In the data rows, 128 means zero.
Some points, one per row:
178 113 100 147 105 98 95 98 100 110 173 121 100 82 166 126 108 152 173 71 114 146 97 142 100 110 185 109 104 113 128 156
105 113 199 106 193 111 185 100 186 86 137 112 98 166 99 89 100 90 70 131 183 109 194 100 152 97 89 96 178 102 134 84
99 91 172 115 155 117 166 102 151 97 126 131 91 169 99 91 100 91 78 146 148 102 164 96 131 95 94 107 129 94 130 87
105 167 94 152 97 149 92 200 100 143 73 156 153 179 101 174 127 150 136 222 82 95 117 130 119 199 96 152 99 145 138 106
191 134 96 239 97 78 100 102 97 119 181 160 145 46 207 143 110 211 185 72 129 219 88 205 107 139 188 107 100 136 167 201
104 120 180 91 174 91 177 102 175 84 183 117 82 100 100 90 98 96 73 85 204 153 162 98 122 104 130 98 198 91 113 103
102 93 145 100 166 143 146 99 153 129 136 69 91 104 97 87 100 94 74 154 173 136 147 96 135 109 104 98 121 94 101 129
106 118 186 59 174 118 164 96 192 82 132 111 125 180 99 84 97 89 70 91 183 107 181 102 181 102 94 99 179 101 111 80
101 103 92 78 100 188 91 187 97 182 73 143 186 179 96 172 190 111 125 139 71 90 111 110 135 199 104 206 104 155 192 103
144 123 95 124 103 97 97 115 98 118 125 140 108 117 166 116 116 149 151 84 103 131 93 136 97 112 122 124 99 97 134 155
107 162 98 167 98 140 95 185 98 133 77 151 130 180 103 172 116 157 134 224 88 99 123 131 115 186 102 140 100 138 123 115
100 106 177 118 181 97 196 98 173 98 162 136 112 128 104 86 99 92 76 103 184 140 162 97 122 94 96 95 169 94 117 95
105 89 105 122 98 165 113 136 97 155 87 89 98 149 114 143 133 132 131 134 109 101 128 118 114 139 103 126 96 94 100 166
103 106 184 95 162 115 170 98 170 84 148 110 63 171 99 88 99 93 71 126 175 107 172 95 136 107 113 105 170 96 107 86
107 81 127 127 118 80 104 98 126 87 181 89 117 64 118 100 104 104 111 70 159 132 111 117 102 107 147 101 128 87 100 118
108 121 190 72 193 125 195 98 195 92 125 85 149 156 97 91 98 89 69 115 183 114 198 103 206 95 85 97 194 103 114 86
105 105 91 79 100 186 91 186 97 179 75 146 189 179 98 173 188 111 124 139 70 91 110 108 134 197 104 210 105 157 195 104
101 81 131 117 134 126 106 100 121 114 132 69 121 102 104 111 101 103 94 102 134 113 131 101 119 105 134 106 108 89 127 146
255 255 89 174 102 159 90 186 102 224 89 255 97 104 238 199 210 232 255 182 71 124 87 255 111 158 220 172 114 255 119 196
Here are 16 more points, each followed by its number:
255 255 91 172 104 159 90 187 104 223 90 255 99 106 239 199 208 233 255 179 72 123 86 255 109 157 221 174 116 255 117 199 0
125 152 88 76 97 220 89 246 97 160 74 87 199 176 98 191 204 99 142 255 71 92 121 111 141 188 102 192 103 128 169 108 1
98 97 150 128 149 89 181 100 140 110 191 170 106 88 126 88 100 112 95 92 177 195 126 99 102 94 119 96 146 89 101 122 2
100 95 174 152 137 109 133 101 146 86 119 107 172 128 97 106 102 92 77 165 155 105 160 99 156 118 93 106 108 100 144 88 3
158 100 100 195 108 97 109 99 98 141 187 158 117 75 187 111 104 191 168 76 144 223 90 149 103 125 193 105 106 119 140 201 4
106 120 192 66 195 139 192 97 193 94 114 84 146 166 100 87 100 89 70 112 174 106 201 106 223 96 84 94 186 104 116 83 5
147 153 90 153 95 122 97 148 96 199 102 123 188 76 144 154 157 187 190 177 79 136 89 190 100 144 128 153 107 214 137 189 6
96 85 168 168 151 83 117 98 146 82 164 79 158 88 103 101 100 103 80 106 187 139 135 100 121 112 116 99 145 95 165 118 7
150 207 89 97 97 218 91 255 97 154 73 78 179 162 103 204 208 108 167 255 69 91 116 126 124 187 108 185 104 135 151 119 8
137 119 105 142 100 130 91 106 94 119 115 81 120 103 126 159 117 130 140 97 81 104 109 134 102 114 169 136 95 129 139 163 9
99 83 108 191 103 119 113 127 111 122 97 110 182 162 105 140 163 119 114 120 80 108 122 101 113 126 105 145 96 124 190 114 10
127 80 122 89 123 78 106 100 127 97 189 120 155 63 148 109 101 128 136 72 153 171 103 107 118 104 104 100 198 89 130 119 11
187 255 91 93 99 225 92 255 101 197 73 109 162 173 115 229 235 131 204 255 74 93 99 155 102 202 123 221 110 206 140 135 12
107 123 203 69 204 134 206 99 200 90 125 81 144 164 98 86 100 90 70 113 184 109 205 106 223 94 85 96 210 108 106 84 13
99 99 166 102 154 99 187 101 154 95 194 139 88 139 113 88 103 101 86 74 186 157 141 95 110 91 125 97 200 92 65 122 14
99 82 100 69 104 182 97 160 103 158 76 132 190 183 97 144 156 97 101 133 76 91 127 98 155 170 95 180 99 117 185 98 15
Which three of these numbered points are nearest to each point below, looking only along the 4 directions in which the first points spread most? Their numbers follow each, nearest first.
255 255 88 170 104 158 91 187 102 226 91 255 98 105 238 202 209 231 255 180 71 124 89 255 110 157 217 170 115 255 118 198 > 0 6 12
109 127 212 78 207 132 210 98 205 88 128 85 152 160 100 87 99 90 69 112 192 109 207 106 232 96 84 96 210 111 113 81 > 13 5 14
97 92 158 116 159 88 144 100 156 86 167 157 73 145 107 87 100 98 84 90 177 127 141 96 114 108 121 99 132 92 137 97 > 14 7 2
100 98 178 172 145 110 151 98 154 88 126 96 157 121 97 103 99 90 76 147 174 111 162 96 150 112 94 104 117 107 125 92 > 3 7 14
105 116 184 64 189 144 182 99 187 97 112 85 154 171 98 89 98 89 72 113 164 102 195 103 222 97 87 98 169 101 120 85 > 5 13 3
161 144 100 130 100 110 91 109 97 108 123 90 116 94 136 173 118 140 156 77 87 103 104 141 100 109 176 132 97 138 141 153 > 9 4 10
105 81 118 146 141 127 131 97 129 103 162 90 100 129 120 92 99 100 110 89 172 136 138 96 119 111 112 95 135 94 109 129 > 7 2 3
104 83 115 151 98 95 121 114 103 138 122 138 107 85 122 138 125 178 140 93 124 127 109 130 102 139 132 129 98 112 121 144 > 9 10 11
165 215 90 116 101 199 91 227 99 196 71 112 147 161 114 214 204 124 180 168 70 89 104 129 103 179 124 195 102 145 136 112 > 8 12 1
100 102 141 120 135 83 174 103 152 98 215 136 70 101 130 87 103 118 109 71 191 202 122 102 100 96 165 95 161 91 53 143 > 2 14 7
113 88 118 136 120 86 156 101 122 132 210 163 75 74 163 90 103 148 139 72 169 233 103 115 99 96 182 97 130 108 63 170 > 11 2 4
103 102 183 103 189 127 181 96 176 100 118 109 119 151 97 88 99 90 69 141 165 108 185 102 160 94 84 97 149 100 142 86 > 5 13 3
103 114 94 81 99 181 91 198 97 180 75 150 206 173 97 168 187 113 129 152 71 92 108 112 134 207 93 207 106 156 195 97 > 1 15 8
